Each path is a new rotation, seen through one point. The rows after it are directions, each followed by how far the rotation turns it, in deg/step (0 if it stays put).
Each turn is a multiple of 5 degrees from 10 to 175, or 0.
Each row of a path follows its step; steps can be skipped.

step 0: -8, 8, 14, -8, -8, 3, -23, 5, -33, 0, 5, 22, 18, -5, 17, 3, -9, 10, 4, -7, 6, -15, -11, 11, 4, 9, 2, -11, 1, 21, -11, -2, -3, -26, 4, 17, 22, -12, -8, 3, 1, -28, 9, 11, 10, 5, 13, -2, 3, -22
step 1: -22, -5, 16, -2, -3, -28, -17, -14, -4, 1, -2, -18, 9, 12, -2, -5, -12, 24, -12, -16, -17, -8, 8, -3, 12, 14, 5, -6, 15, -25, 36, 8, -3, 10, -1, 21, -10, -9, 6, -7, 12, 3, -12, 9, -11, 4, 4, 2, -6, -1
step 3: -3, -17, -5, -16, -18, 17, -18, -23, 15, -1, -3, 12, 17, 10, 1, -2, 2, -1, -11, 9, -19, -3, 13, 1, -7, 3, 9, -1, 26, 22, 9, -14, -13, -16, 0, 27, 2, 9, -12, 2, -2, -7, -17, -14, 22, -14, -6, -1, 17, -1
step 4: -4, 0, 10, 7, 5, -28, -20, 3, -14, -23, 5, -2, 18, -22, -6, 3, -30, 1, 3, -12, 6, -4, -7, 12, 36, 12, -6, -1, 19, 10, -5, -20, -8, -10, -3, -5, 15, 8, 1, 4, 12, 2, 5, -16, 0, -1, -2, 13, -11, -20
step 5: 4, -15, 24, -2, 11, -3, -16, -21, -3, -9, 2, 6, -8, 2, -8, -3, 9, 5, 7, 16, -22, -21, 13, -22, 5, 27, -8, -13, 0, -3, 15, 23, -2, 10, 5, 1, 6, 1, -23, -16, 31, 1, 11, 8, -5, -3, 6, 1, -3, 15
step 6: -10, 5, 8, -4, -5, -8, 21, 6, -12, -6, 4, 13, -9, 10, -19, 8, -6, 10, 7, -9, 6, -2, -7, -1, 12, -4, 8, -3, -9, 13, 6, -22, -8, -8, 0, 34, -15, 27, -23, -12, -1, 4, 17, -7, 17, -17, 20, -26, 12, -4
step 9: -3, 0, -12, 16, -2, -5, 1, -7, 1, -20, 17, 14, -5, 4, 11, 5, 19, 29, 2, 15, -16, -13, 35, 4, 1, 21, 9, 3, -1, 15, 3, -12, -4, -4, 12, 5, 10, -3, -13, -7, 11, -6, 28, 20, 15, 0, 19, 8, 6, 5
step 10: -12, -6, -6, -19, 18, -22, 8, 3, -17, 4, 3, -1, -9, -5, 6, 4, -6, -14, -9, 8, -2, 5, -3, 1, 8, -10, 4, -14, 18, -12, 22, -28, -30, 6, 18, 16, -16, 15, 5, 17, 11, -4, 17, 0, -9, -17, 13, -13, -2, -2
step 12: 3, -5, -3, 13, -16, 1, 7, -19, -14, -11, -25, 14, -25, 14, 11, -4, -4, 2, -3, -1, -6, -9, -3, 19, 13, 13, 4, -9, 13, 1, 1, 8, -21, -19, 15, 15, -7, 12, -9, 12, -3, -7, -6, 8, 5, 40, 4, -10, 11, -14
step 13: -17, 3, 1, 14, -6, -4, -1, 18, -11, -9, 14, 6, 12, 4, 27, 9, -10, -5, -16, -20, -9, -7, 29, 8, -5, 4, 7, -6, 4, -4, 7, 6, -4, 2, -8, 23, 24, 1, 14, -2, 14, -6, 30, 21, -5, -12, 7, 7, -14, -21
step 14: 0, 9, 7, -10, 6, -1, -19, -1, -14, 22, 9, -11, 22, -3, 0, 5, 11, 1, -5, 2, -7, -13, -5, 4, 0, -12, 13, -8, 12, -13, 30, 3, -38, -3, 4, -1, -14, -14, -17, 3, 22, 19, 1, 2, -9, 14, 16, -9, 21, 3
-6, 2, 0, -4, 1, -7, 2, 2, -7, -5, 1, 0, 3, 0, -2, 6, 3, -1, -4, 5, -2, -2, 1, -2, -1, 1, -3, -2, -8, -4, 0, -3, 3, -3, 2, 3, 3, -8, -1, 0, 3, 7, 0, 6, 2, 3, -3, -1, -1, 3 | 85
0, 10, 2, 0, -4, 1, 6, 0, 3, 4, -1, -4, 4, 2, 2, 0, -1, 2, -1, -12, -4, 1, 4, -3, -4, 4, 4, -1, -3, -4, 1, 5, -1, -7, 0, 1, 0, -4, 1, 0, -2, 4, -3, 1, 2, -1, 6, 1, 4, -3 | 60
1, -1, 5, -1, -3, 4, 2, -1, -2, 9, 4, 1, -4, -6, 1, -4, 0, -6, -3, -1, 0, -8, -1, -2, -3, -7, -4, -2, -2, 1, -3, 2, 1, 1, 5, 5, 6, -1, -6, 0, 3, 0, 0, -1, -2, -5, -1, 7, 0, 1 | 130
